In the data rows, 128 means zero.
Here is a table of points, one per row:
[100,127,208,106,114,175,188,151,166,97,183,86,152,99,72,96,119,210,99,123,124,105,94,152,119,173,160,137,133,177,95,158,82,116,92,98,143,200,84,86,133,161,56,105,90,118,109,155,114,93,112]
[177,143,129,184,118,110,75,114,103,164,116,157,151,157,173,85,177,121,84,99,190,158,93,156,113,150,181,84,80,122,76,106,201,93,99,153,181,148,138,128,81,211,101,163,183,123,61,118,167,139,206]
[107,128,166,120,92,115,152,148,172,113,100,85,95,123,138,229,124,203,99,148,101,159,161,114,134,172,133,106,162,97,178,162,163,200,126,139,140,173,131,158,136,132,178,73,153,100,59,119,106,138,147]
[169,142,110,111,202,179,84,83,206,114,99,192,117,101,158,217,150,62,149,92,113,136,166,121,198,126,100,171,75,66,128,96,113,68,64,93,86,165,131,124,111,127,194,82,32,163,60,145,164,73,111]
[183,119,136,88,142,139,62,78,165,117,155,170,109,100,160,203,147,120,78,129,92,180,122,146,179,114,35,202,128,156,146,128,126,97,85,86,110,94,86,152,103,75,144,98,121,220,43,151,221,110,68]
[139,51,159,100,147,77,149,182,199,152,45,112,139,136,153,89,99,223,161,99,106,125,66,126,132,121,132,66,78,40,119,185,145,159,88,158,123,163,128,164,169,127,191,87,213,135,83,87,139,90,56]
[85,68,101,76,107,170,94,116,245,145,142,112,113,152,210,147,85,148,101,100,89,141,116,74,131,187,134,134,110,140,104,164,108,180,82,208,134,117,138,193,64,162,54,171,119,118,255,139,118,98,115]
[167,199,123,191,129,132,114,94,128,157,90,127,108,213,79,83,169,88,82,118,129,145,114,151,125,98,175,73,113,115,140,122,117,131,89,207,126,108,80,126,95,169,72,155,155,103,73,126,140,119,187]
[108,58,139,189,133,114,160,168,224,17,234,142,134,78,153,72,13,148,44,70,103,154,137,171,61,90,163,119,108,160,134,102,117,119,138,118,62,201,107,135,159,87,107,116,85,161,97,148,61,133,163]
[208,83,83,179,105,199,148,120,150,113,173,129,161,147,142,100,87,85,203,127,87,113,118,91,179,106,111,109,137,165,122,98,134,124,151,92,161,119,115,84,120,105,86,98,142,37,119,147,92,140,82]
[128,104,154,48,180,133,144,133,90,136,102,173,152,116,120,157,151,129,134,135,116,108,167,126,93,121,172,95,102,172,207,136,210,109,75,134,131,58,122,150,115,109,119,165,106,125,84,138,101,131,125]
[136,121,194,105,150,83,126,167,129,113,120,170,54,93,80,172,166,72,103,169,134,64,109,104,97,99,198,142,148,105,118,79,188,175,128,150,156,89,89,102,98,81,158,199,157,142,113,64,120,104,87]
[217,182,81,130,153,159,154,139,106,177,120,168,62,144,126,102,79,120,65,121,120,68,158,158,130,114,100,75,144,110,112,142,117,99,157,96,206,89,143,128,146,173,135,98,101,193,190,144,199,130,182]
[118,116,93,66,159,98,179,160,110,100,110,132,119,124,141,165,182,118,111,95,139,94,163,102,123,109,159,129,104,185,143,130,184,117,116,148,114,120,125,105,101,128,147,188,138,116,100,142,173,129,110]
[120,193,90,196,115,84,87,62,139,166,84,112,115,203,116,119,162,121,128,113,158,98,90,154,94,74,167,85,143,139,120,84,164,132,53,159,153,114,145,99,126,134,74,127,177,124,94,164,142,103,211]
[61,159,186,161,89,152,172,176,160,147,176,128,153,128,119,117,130,172,85,106,78,101,105,162,94,209,151,114,117,166,74,165,114,104,103,63,135,178,99,114,178,88,103,112,90,109,136,166,88,83,104]
[188,87,84,253,96,117,106,189,107,79,61,67,164,94,122,104,188,128,191,195,107,109,175,128,105,98,167,140,141,186,76,179,63,113,144,84,119,88,88,136,122,137,121,201,77,125,102,155,98,104,132]
[63,137,115,119,111,82,121,72,135,89,115,242,83,198,101,151,151,96,210,157,121,131,81,156,64,117,33,155,146,96,148,203,65,97,186,65,117,105,114,133,141,255,91,255,218,123,33,116,82,120,182]
[85,86,100,79,122,139,123,121,42,122,88,73,133,88,121,110,104,76,115,108,146,121,117,96,88,191,94,104,151,75,105,50,68,201,65,137,110,157,85,167,204,156,136,121,148,126,145,143,128,147,162]
[197,211,118,108,103,141,66,173,80,134,112,126,167,132,98,153,85,144,80,98,128,143,66,137,143,75,72,88,164,77,120,76,146,145,160,77,160,100,134,113,129,144,102,157,69,191,165,104,163,96,201]
[153,116,100,151,172,97,174,91,81,156,42,145,100,101,136,166,188,151,113,36,46,130,112,174,114,199,161,173,140,200,134,83,145,194,90,157,83,100,181,10,68,108,134,138,118,143,107,26,145,168,98]
[199,97,139,183,111,176,153,114,131,107,211,71,146,142,124,134,123,115,215,118,98,111,121,162,163,120,72,60,101,142,108,94,114,82,156,134,125,90,110,127,116,103,122,139,131,81,133,159,103,140,78]
[88,171,119,149,142,122,104,67,166,202,130,112,158,111,187,130,96,164,150,173,151,124,177,100,130,106,110,177,118,103,85,97,99,112,224,237,151,80,135,115,160,101,94,151,78,91,93,109,126,157,151]
[105,138,107,102,101,92,98,190,82,121,219,211,125,182,131,121,172,108,213,140,159,208,68,77,188,147,135,93,199,102,93,151,78,109,134,144,138,105,154,70,130,144,152,70,93,217,151,148,85,222,108]
[147,126,179,134,122,120,125,163,159,131,89,109,120,116,113,210,117,172,136,115,130,144,153,89,122,189,151,118,136,117,203,155,158,186,155,157,134,231,141,162,181,122,151,100,169,134,80,115,112,117,113]
[147,86,119,253,81,109,189,149,110,131,73,95,158,97,111,132,126,101,208,255,95,152,144,128,88,93,166,131,94,181,80,121,106,103,99,67,101,111,159,129,100,159,102,180,94,130,98,152,128,114,108]
[94,114,123,104,152,119,145,143,106,119,106,127,125,120,129,146,168,123,112,110,157,103,157,94,123,136,180,104,129,160,193,107,191,101,158,129,76,88,129,91,91,120,141,175,159,144,106,141,167,80,95]
[113,110,98,143,124,134,174,132,119,112,158,206,100,185,67,104,132,153,203,120,210,191,111,142,244,122,84,191,133,115,137,160,134,116,130,131,143,86,105,110,170,126,161,121,96,183,200,122,100,140,168]
[164,138,154,160,125,113,119,131,109,105,223,113,133,118,174,90,151,117,225,171,56,92,139,151,185,84,66,81,116,186,119,75,101,135,129,116,157,146,114,90,114,108,120,88,131,96,153,127,96,74,116]
[135,134,113,95,159,180,96,130,110,117,89,136,108,78,79,123,136,104,135,102,125,148,86,155,93,167,135,96,187,176,97,111,71,144,125,171,126,170,225,255,196,99,141,100,181,89,158,93,138,131,175]
[124,121,131,74,141,150,163,160,80,80,106,143,107,142,150,113,193,160,100,139,86,127,143,115,128,109,176,152,99,124,186,91,196,120,129,157,100,95,156,121,126,113,133,199,134,119,100,153,141,117,110]
[81,79,112,101,96,169,74,101,230,132,136,117,127,115,105,85,158,178,128,135,137,141,153,123,39,207,71,139,142,62,111,110,155,104,112,149,124,186,99,165,56,74,95,107,75,90,255,90,148,156,117]
[127,121,156,111,116,109,95,157,122,78,117,79,87,152,140,198,51,174,160,137,132,123,155,126,128,200,168,119,151,74,149,191,157,190,109,145,99,181,133,122,173,83,171,124,168,91,80,148,194,120,120]
[86,117,150,119,115,89,104,29,60,119,113,146,125,23,99,136,141,148,65,109,153,182,102,86,188,24,107,99,188,102,132,248,154,81,131,101,81,183,145,102,224,177,140,129,176,66,235,142,72,165,67]
[104,84,88,50,124,109,117,179,119,201,142,66,100,140,101,109,164,69,140,94,89,148,206,143,131,55,225,161,167,113,193,147,177,89,112,119,128,123,150,131,117,109,124,142,125,140,62,94,164,77,118]
[143,78,105,189,139,192,178,140,108,112,174,88,181,145,213,161,153,57,153,207,151,75,58,196,154,104,63,89,142,135,127,118,137,132,156,112,144,127,108,127,136,111,62,62,101,92,127,103,113,121,63]
[118,103,212,94,98,113,102,136,116,126,37,121,104,189,173,86,60,139,64,111,230,183,148,162,155,62,65,109,173,156,169,130,33,39,81,70,132,156,169,87,186,153,207,124,154,57,207,63,76,170,58]
[85,158,137,77,34,106,135,96,115,84,99,188,85,104,109,116,109,55,199,123,170,158,159,169,230,136,140,116,79,127,107,152,130,121,177,100,158,107,102,95,133,102,93,96,139,222,198,157,114,220,151]
[127,117,172,161,97,129,155,30,84,98,130,127,209,220,67,91,85,76,61,98,76,27,132,54,161,109,88,123,161,84,81,143,130,81,136,123,162,165,196,172,94,100,176,106,106,223,117,105,186,163,200]
[93,72,127,96,99,130,87,117,99,149,132,132,153,93,91,122,105,125,109,114,125,107,114,105,121,181,120,116,149,167,112,50,106,200,117,133,70,84,122,200,228,235,182,87,111,53,156,130,184,133,167]
[132,194,126,168,102,186,118,172,99,182,143,146,170,95,186,89,97,122,130,160,175,111,175,116,42,106,79,234,108,116,50,160,136,103,127,231,69,73,100,139,120,112,94,87,185,153,104,86,80,143,165]
[77,119,159,176,124,154,151,188,143,165,195,149,152,119,81,100,120,215,81,102,129,89,150,148,129,158,132,108,137,160,92,144,81,174,91,58,94,209,120,122,122,100,54,131,105,110,113,182,122,131,91]
[98,160,76,143,152,68,182,164,112,72,137,147,173,81,106,145,179,130,118,96,111,95,160,134,122,144,186,182,120,80,228,83,132,95,91,138,182,68,150,132,113,132,137,150,177,117,113,105,176,126,49]
[76,142,117,98,155,152,145,163,95,117,97,146,123,108,142,116,172,125,134,117,115,123,121,87,90,99,153,120,99,182,221,125,180,116,118,146,148,116,110,113,85,99,173,173,129,119,100,146,186,128,114]
[200,180,137,86,213,172,119,122,229,203,230,70,173,121,197,139,137,105,122,167,141,111,110,107,139,86,153,187,105,96,132,109,104,132,177,53,79,97,122,103,119,114,123,136,174,150,255,119,114,221,196]
[78,171,155,115,221,44,120,157,151,190,91,95,159,95,160,67,76,94,113,181,147,126,118,117,130,157,64,228,147,100,83,123,124,98,222,208,132,95,134,110,95,119,98,121,81,57,91,211,89,138,161]
[70,115,128,113,148,151,72,155,161,117,111,88,126,118,75,192,118,159,92,159,97,157,158,137,114,162,118,91,76,127,165,193,146,232,140,158,158,186,156,97,150,110,216,94,172,120,82,130,123,111,117]
[185,168,49,91,75,40,107,20,91,181,178,74,107,98,154,105,105,149,116,193,198,90,91,72,90,174,116,164,46,118,176,131,21,102,206,151,109,135,150,152,57,79,133,116,85,80,86,101,63,114,163]
[157,227,105,133,196,149,101,109,96,105,101,74,62,181,105,95,66,123,107,96,102,135,141,116,146,127,84,112,137,123,86,96,190,111,158,42,146,76,131,174,121,199,95,83,102,198,170,78,135,109,135]
[137,128,136,121,98,127,196,49,58,133,165,177,124,186,114,114,132,108,175,98,231,238,120,186,109,92,191,199,133,125,87,137,91,220,207,96,187,151,112,179,87,130,204,99,77,184,199,198,104,113,81]
Along one direction, these points spread out more than along any other. Take the direction at right angles to it along which they spread out most. Go by this last direction. For each point below, how far along it does it lie, from 0 to 99? 50 is the average, and the first point above lies past it. One standard deviation of the points above along it is 16.
[147,126,179,134,122,120,125,163,159,131,89,109,120,116,113,210,117,172,136,115,130,144,153,89,122,189,151,118,136,117,203,155,158,186,155,157,134,231,141,162,181,122,151,100,169,134,80,115,112,117,113] 69
[164,138,154,160,125,113,119,131,109,105,223,113,133,118,174,90,151,117,225,171,56,92,139,151,185,84,66,81,116,186,119,75,101,135,129,116,157,146,114,90,114,108,120,88,131,96,153,127,96,74,116] 52
[108,58,139,189,133,114,160,168,224,17,234,142,134,78,153,72,13,148,44,70,103,154,137,171,61,90,163,119,108,160,134,102,117,119,138,118,62,201,107,135,159,87,107,116,85,161,97,148,61,133,163] 79
[88,171,119,149,142,122,104,67,166,202,130,112,158,111,187,130,96,164,150,173,151,124,177,100,130,106,110,177,118,103,85,97,99,112,224,237,151,80,135,115,160,101,94,151,78,91,93,109,126,157,151] 44
[70,115,128,113,148,151,72,155,161,117,111,88,126,118,75,192,118,159,92,159,97,157,158,137,114,162,118,91,76,127,165,193,146,232,140,158,158,186,156,97,150,110,216,94,172,120,82,130,123,111,117] 70
[86,117,150,119,115,89,104,29,60,119,113,146,125,23,99,136,141,148,65,109,153,182,102,86,188,24,107,99,188,102,132,248,154,81,131,101,81,183,145,102,224,177,140,129,176,66,235,142,72,165,67] 69
[208,83,83,179,105,199,148,120,150,113,173,129,161,147,142,100,87,85,203,127,87,113,118,91,179,106,111,109,137,165,122,98,134,124,151,92,161,119,115,84,120,105,86,98,142,37,119,147,92,140,82] 52
[167,199,123,191,129,132,114,94,128,157,90,127,108,213,79,83,169,88,82,118,129,145,114,151,125,98,175,73,113,115,140,122,117,131,89,207,126,108,80,126,95,169,72,155,155,103,73,126,140,119,187] 28
[143,78,105,189,139,192,178,140,108,112,174,88,181,145,213,161,153,57,153,207,151,75,58,196,154,104,63,89,142,135,127,118,137,132,156,112,144,127,108,127,136,111,62,62,101,92,127,103,113,121,63] 53
[132,194,126,168,102,186,118,172,99,182,143,146,170,95,186,89,97,122,130,160,175,111,175,116,42,106,79,234,108,116,50,160,136,103,127,231,69,73,100,139,120,112,94,87,185,153,104,86,80,143,165] 44
[199,97,139,183,111,176,153,114,131,107,211,71,146,142,124,134,123,115,215,118,98,111,121,162,163,120,72,60,101,142,108,94,114,82,156,134,125,90,110,127,116,103,122,139,131,81,133,159,103,140,78] 52
[188,87,84,253,96,117,106,189,107,79,61,67,164,94,122,104,188,128,191,195,107,109,175,128,105,98,167,140,141,186,76,179,63,113,144,84,119,88,88,136,122,137,121,201,77,125,102,155,98,104,132] 40
[124,121,131,74,141,150,163,160,80,80,106,143,107,142,150,113,193,160,100,139,86,127,143,115,128,109,176,152,99,124,186,91,196,120,129,157,100,95,156,121,126,113,133,199,134,119,100,153,141,117,110] 33
[104,84,88,50,124,109,117,179,119,201,142,66,100,140,101,109,164,69,140,94,89,148,206,143,131,55,225,161,167,113,193,147,177,89,112,119,128,123,150,131,117,109,124,142,125,140,62,94,164,77,118] 33
[157,227,105,133,196,149,101,109,96,105,101,74,62,181,105,95,66,123,107,96,102,135,141,116,146,127,84,112,137,123,86,96,190,111,158,42,146,76,131,174,121,199,95,83,102,198,170,78,135,109,135] 38
